(in the rows, 128 means zero)
Each path below is one point turned by a fixed rotation once a step. After each direction that follows a path, write how fast that rotation turns it, in degrees a step (0 if it stays still).
Each turn is a multiple of 5 degrees from 10 to 175, or 0.
Each row of a path follows its step; steps can be skipped.
path 1
step 0: [116 129 135 125 120 131 128 121 111 123 121 129 131 130 145 137 137 131
 124 121 122 131 119 123 131 128 130 128 127 132 133 120 113 123 127 136
 127 132 135 136 141 119 127 121 128 124 147 121 126 126 120 129 131 116
 136 129]
step 9: [144 140 136 119 149 131 122 128 143 130 120 139 126 125 139 124 127 121
 124 127 130 130 137 131 124 131 121 128 129 130 131 131 134 138 132 130
 122 142 129 131 124 123 126 126 124 130 136 138 134 134 120 139 134 132
 117 124]
step 16: [126 132 131 134 124 125 142 123 134 135 123 121 117 135 124 133 120 115
 121 123 149 119 141 122 139 136 129 134 133 121 135 132 132 124 134 132
 127 134 122 127 130 131 131 126 128 124 119 125 140 136 124 127 132 111
 131 128]
step 17: [131 124 142 122 135 135 139 121 122 138 114 127 132 129 115 143 129 120
 123 135 119 131 140 128 119 127 122 141 121 140 128 119 118 130 129 127
 123 132 130 132 141 132 128 129 122 123 132 130 123 125 128 131 129 117
 136 131]
step 22: [126 124 121 117 124 133 133 135 126 129 141 139 127 138 126 131 125 132
 125 126 121 121 131 123 144 137 141 152 129 140 113 117 126 135 129 135
 128 130 128 123 128 126 124 125 126 126 135 121 125 127 137 131 135 124
 133 128]
step 32: [139 126 125 130 118 138 140 137 135 132 125 137 128 124 134 144 137 129
 120 132 122 133 134 140 123 118 132 121 122 135 123 125 131 120 129 135
 125 115 121 132 138 137 125 128 138 131 135 135 135 128 124 122 143 130
 130 135]
step 39: [122 122 135 116 128 123 129 130 124 124 131 128 114 129 136 141 131 133
 119 139 132 114 127 125 133 124 128 130 131 136 111 120 139 131 129 119
 114 137 130 134 129 130 136 128 126 114 129 127 125 124 124 143 135 131
 128 128]
step 41: [119 131 126 128 128 124 129 121 128 135 125 138 142 116 140 124 119 119
 123 111 135 121 127 120 127 131 132 134 124 126 139 128 142 122 125 125
 137 136 133 129 112 136 127 127 139 135 128 131 123 126 139 122 134 129
 128 116]
[128 128 128 126 132 126 126 129 125 131 126 128 130 128 130 128 128 130
 133 131 129 128 125 126 127 130 127 128 130 127 128 129 129 128 126 126
 130 127 128 130 126 130 130 129 129 131 126 130 125 130 131 127 128 127
 130 127]
65
[126 127 127 128 128 128 130 128 123 127 127 130 122 127 131 128 127 128
 129 126 126 129 129 128 131 130 126 124 129 124 128 128 127 128 129 129
 128 130 128 130 128 128 129 126 126 127 126 125 130 129 129 128 129 129
 127 129]
95
[128 126 126 129 129 125 128 126 126 127 130 127 124 132 126 130 127 129
 127 127 128 129 129 127 125 127 127 127 123 128 129 126 129 129 128 124
 129 128 127 128 128 131 130 130 126 127 130 131 127 127 128 126 129 130
 128 130]
115
[128 130 130 131 127 128 129 128 128 127 128 130 128 127 130 127 127 131
 124 127 130 128 126 130 124 127 131 129 129 127 127 130 129 132 126 126
 129 130 127 129 126 131 129 125 129 131 126 127 130 128 127 129 129 128
 128 128]
125
[130 130 128 126 126 129 127 127 127 130 129 129 126 125 127 130 126 127
 127 129 127 126 131 126 129 128 127 128 125 127 125 128 130 127 127 128
 127 128 126 129 126 126 131 126 128 133 130 130 126 126 126 130 125 126
 126 128]
145
[128 127 127 126 131 130 129 126 129 126 127 127 131 127 128 128 127 127
 129 126 131 126 129 128 129 131 126 128 125 128 130 131 127 130 130 126
 130 128 126 124 126 129 131 126 130 127 128 128 129 131 128 127 128 128
 124 127]
100
